In the rows, 128 means zero.
R: 3 groups of rows, each row roughly a mix of its group's hidden directions:
R (110 x 17):
[[120 134  74 158 132 105 178  88 162 124 136 120  93 104 103  77 126]
 [155 162 178 120  66 161  99 168  94 119 142 161 138 126 144 141 137]
 [ 97 100  70 145 190 102 158  92 164 136 131  98 119 129 125 106 125]
 [154 152 172 102  90 133  82 175  94 126 151 158 145 155 143 157 152]
 [155 166 161 140  71 168 131 158  97 120 167 159 139 106 160 109 143]
 [163 133 181 138  89 138 111 130  75 167 118 115 186 130 144 114 149]
 [ 97 141  70 166 126 115 136 137 129 129 173 106 103 118 168  68 144]
 [138 169 162 105 134 174 127 134 130 140 163 148 165 114 132  72 181]
 [100 127  71 126 152 115 143 120 179  94 141 150  66 132 106 158 110]
 [141 122 180  80 123 153  77 175 110 122 116 149 174 152 132 151 129]
 [143 159 171 156  62 164 118 150  89 127 143 145 125  98 169 142 121]
 [123 111  77 188 138 125 189  73 136 147 132 108 119 107 131 114 120]
 [120 139  74 146 139  90 174  99 160 119 144 119  71 112 106  89 134]
 [160 129 183 108  97 146 100 144 104 129 114 164 154 145 121 199 122]
 [170  89 149 155  83 126 134 123  80 158  88 120 181 133 127 138 103]
 [140 138 188  77 123 131  80 184  99 119 110 134 123 143 142 164 134]
 [ 96 123 143 133 139  53  87 129 122 130 109  86  90 128 150 169 105]
 [118 129  75 173 141 103 187  81 144 129 141 103  85 110 125 108 127]
 [152 160 195  86  81 156  97 162 105 107 109 140 143 127 116 117 129]
 [121 171 142 152  84 158 122 156 101 115 175 127 125 103 182  86 140]
 [136 171 159 122  79 153 100 176  95 114 167 141 135 124 164  97 150]
 [156 109 179  85 128 136 114 123 129 126  75 146 154 143  82 177 110]
 [154 102 172  99 124 170 106 164 105 152  94 141 192 123 130  99 126]
 [136  82 115 130 160 112 156  84 153 144  74 127 127 129  82 171  99]
 [138 173 185 131  65 175 118 148  99 110 130 139 125  97 149 120 121]
 [138 100 104 172 135 158 182 105 113 166 103 101 139  95 140  75 126]
 [126 146 179  80 117 130  63 175 117 110 131 145 142 153 135 167 133]
 [178  83 131 151  90 144 155 118 101 154  94 145 186 128 106 119 104]
 [160 145 191 124  74 155 102 155  90 130 122 158 143 123 140 171 123]
 [117 125  64 174 136 116 180  77 154 134 143 116 106 113 114  94 126]
 [162 119 108 127 120 199 172 125 137 129 140 172 171 125 103  89 142]
 [123 143 178  88 120 124  62 167 117 114 140 148 147 155 140 178 132]
 [159 162 174 110  79 140  95 175  92 124 157 158 138 140 146 140 154]
 [117 170 147  94 127  77 102 157 131  99 140 118  53 135 128 145 145]
 [148 100 144 140 115  97 154 116  79 127  86  57 152 137 139  96 108]
 [110  86  79 131 184  84 144  91 159 141 107 103 120 148 102 145 119]
 [135 110  79 175 141 118 196  84 134 150 121 107 105 103 122  97 126]
 [146 168 191 108  70 168 102 161  99 107 127 147 138 116 137 123 130]
 [142 160 199  91  85 157  87 166 101 111 115 140 141 128 132 133 132]
 [117 136  71 164 131 111 179  89 150 127 132 108  76 108 111  88 130]
 [111 165 124 144 107 150 126 156 114 111 179 117 128 108 178  59 147]
 [122 104 145  99 144 121 113 103 148 124  56 116 120 140  74 176  96]
 [120 159 174  85 119 102  66 169 121 107 139 137 108 149 137 173 138]
 [111 108  67 184 135 129 178  88 150 140 122 119  99  97 127 112 105]
 [142 123 169 112 100 145 116 108 128 116  66 136 129 131  82 188  91]
 [143 161 199  95  80 157  90 162 100 110 109 136 139 123 129 129 124]
 [143  92 150 144 119 176 126 106 111 151 104 137 213 133 128 149 105]
 [129 140 166  83 112 131  66 165 134 107 135 169 148 154 117 176 123]
 [121 130  73 172 127 113 185  84 150 129 130 114  79 103 113 104 122]
 [137 175 182 128  66 177 119 147 104 106 128 137 123  95 145 110 121]
 [122 155 172  88 121 109  73 174 117 105 141 142 105 148 145 181 135]
 [111 140 180 124 123  77  76 139  90 145 112  76 122 130 165 144 131]
 [133 107  75 174 140 128 194  85 141 148 123 113 117 104 117  88 125]
 [144 163 189  96  78 154  85 173  97 112 124 141 138 128 137 121 135]
 [ 86 134  73 158 146 121 153 107 151 119 139  90  96 106 141  66 123]
 [116 126  65 177 131 117 178  77 156 135 141 119 103 109 114  99 125]
 [126 118  73 179 142 103 188  76 144 139 140 115  95 114 122 127 124]
 [141 163 150 112 132 191 145 131 123 127 164 139 169 121 137  71 174]
 [ 92 118  64 147 170 111 158 103 160 122 146  98 114 124 131  74 131]
 [140 152 130 130 118 183 109 138 145 158 170 202 149 121 123 141 166]
 [133 165 186 119 125 110 101 129  93 161 140  92 152 121 155  88 176]
 [165 120 177 147  94 113 126 113  81 171 114 110 190 122 137 106 137]
 [171 133 168 137  92 143 135 120  81 165 122 115 187 129 131  88 158]
 [181  93 137 152  86 143 154 118  90 159  98 133 188 132 114 112 117]
 [ 93 106  68 147 186 106 156 100 159 134 140  97 118 122 137  90 129]
 [120 130  68 157 137 104 178  91 163 126 144 123  95 109 104  79 131]
 [ 88 179 127  94 167 146 105 148 156 110 167 128  85 126 144 113 171]
 [133 113 144 132 135  91 153 115  88 122  98  45 140 134 147  81 120]
 [128 114  74 171 136 133 190  92 137 145 118 107 104 101 119  78 128]
 [115 156 185 120 131  82  84 135  93 151 126  75 128 125 164 116 154]
 [131 150 180  67 115 129  71 186 119 104 120 143 123 141 127 134 133]
 [122 161 171  88 118  91  73 166 121 108 136 134  90 143 134 172 138]
 [123  86  67 141 135 135 155 125 162 101 112 158 102 133 103 167  79]
 [140 109 166  96 139 148  80 160 109 141 134 149 195 161 142 162 139]
 [ 92 131  75 115 165 131 136 133 180  88 145 146  68 130 117 149 114]
 [144 135 181  69 123 122  75 162 114 122 111 143 147 163 110 166 142]
 [103 102 117 147 131  68 100 130 121 127 102  99  90 136 147 189  87]
 [128 149  93 113 134  74 148 132 165 103 145 143  53 123  96 111 139]
 [124 164 180 127 129 105  91 131  93 166 146  93 145 123 167 104 176]
 [136  88 127 112 168 101 135  92 148 139  87 128 136 152  84 193 112]
 [104 133  93 118 145 162 111 146 178 109 151 191  92 125 116 174 119]
 [133 174 159 118  79 146  93 176  95 112 166 136 132 129 164  99 151]
 [ 92 166 166 119 130  93  61 141 125 135 144 117  94 126 158 175 141]
 [110  91  64 155 182  95 161  90 159 149 131 115 116 134 121 135 124]
 [178  95 142 154  85 142 154 114  88 157 103 131 191 130 118 114 115]
 [ 89 170 116  98 177 141 121 136 176 104 172 142  90 116 133 108 158]
 [ 90 137  87 109 160 141 112 149 177  99 145 159  68 132 122 163 123]
 [140 133 110 115 151 188 177 128 132 117 148 126 157 127 128  54 158]
 [100 139  81 112 167 154 170 122 171  71 153 127  94 128 119 105 123]
 [140  94 135 112 147 109 122 103 142 142  75 138 124 149  81 203 109]
 [137 150 122 118 107 198 113 146 149 127 155 204 134 131 110 157 146]
 [156  94 160 100 135 172 118 161 100 158  93 130 192 133 130  96 136]
 [120 118  66 183 137 123 187  76 146 135 140 115 107 114 123 115 122]
 [135 106  83 174 142 133 191  92 127 160 117 103 114 101 131  83 131]
 [175 110 127 141 106 170 173 114 107 147 124 141 190 127 113  78 140]
 [141 122 178  78 123 160  78 178 110 125 113 144 178 147 132 127 132]
 [118 115  69 144 162 105 146 139 137 138 185 124 142 139 156  69 157]
 [111 162  93 124 134  98 130 140 136 130 132 101  44 126 122  85 165]
 [129 114  73 172 142 125 191  87 141 146 127 107 110 107 119  82 130]
 [116 153 108 120 138 164 113 134 178 129 173 204 112 118 113 155 147]
 [159  79 137 161  88 105 132 119  91 150  84 119 164 133 125 160  84]
 [122 147 182  85 119 125  65 168 115 105 138 143 142 151 144 174 129]
 [158 131 184  68 119 118  83 169 107 128 111 143 155 159 111 143 144]
 [119 156  98 112 148  62 139 125 155 108 153 117  60 136 109 110 154]
 [140 105 169 107 124 162  89 146 113 149 115 146 217 138 131 122 125]
 [120 165 129 140 100 150 126 161 112 115 173 124 127 105 172  54 148]
 [147 165 158 148  72 164 125 162  94 125 167 153 134 103 171 110 139]
 [152 110 164 136 117  99 136 121  77 153  96  68 168 128 144  85 130]
 [123 113 140 123 133 131 140  83 151 122  61 118 105 120  77 179  89]
 [124 150 182  81 111 131  60 174 116 112 126 143 136 148 133 161 132]]

which group is each row in? (one row of each group first):
[115 166 183 117 134 102  83 139  98 159 141  89 131 123 166 110 173]  T
[141 158 173 139  50 168 107 146  98 118 108 145 118 107 133 149 106]  E
[114 130  61 164 136 110 176  87 164 123 152 128  99 114 111  92 128]  Q

[161 126 121 125 125 190 173 121 135 131 145 161 178 120 108  73 148]  T
[114 140  86 172 134 135 170 122 132 130 178 121 117  97 167  66 140]  E
[100  94  86 164 153 120 142  81 154 140  96 114 106 124 112 181  92]  E
[127 124 116 122 147  93 105 108 139 126 160 148 145 182 115 213 140]  Q
[132 138 186  72 123 130  68 175 115 113 125 142 161 151 130 142 134]  Q
[120 157 127 125 127 158  96 135 168 144 171 208 124 115 119 165 149]  T
[103 161 110 129 126  88 104 119 150  96 171 143  82 154 126 192 132]  Q
[117 167 146  86 135  79  94 166 131 100 147 123  67 147 131 146 151]  Q
[ 98 110  65 138 178 103 157 105 162 128 141  99 118 128 124  74 134]  E
[ 97 148  87 114 148 136 128 130 181  87 151 163  68 130 108 160 122]  T
[114  95  99 139 178 110 172  75 162 136  91 103 113 115  97 132 106]  E
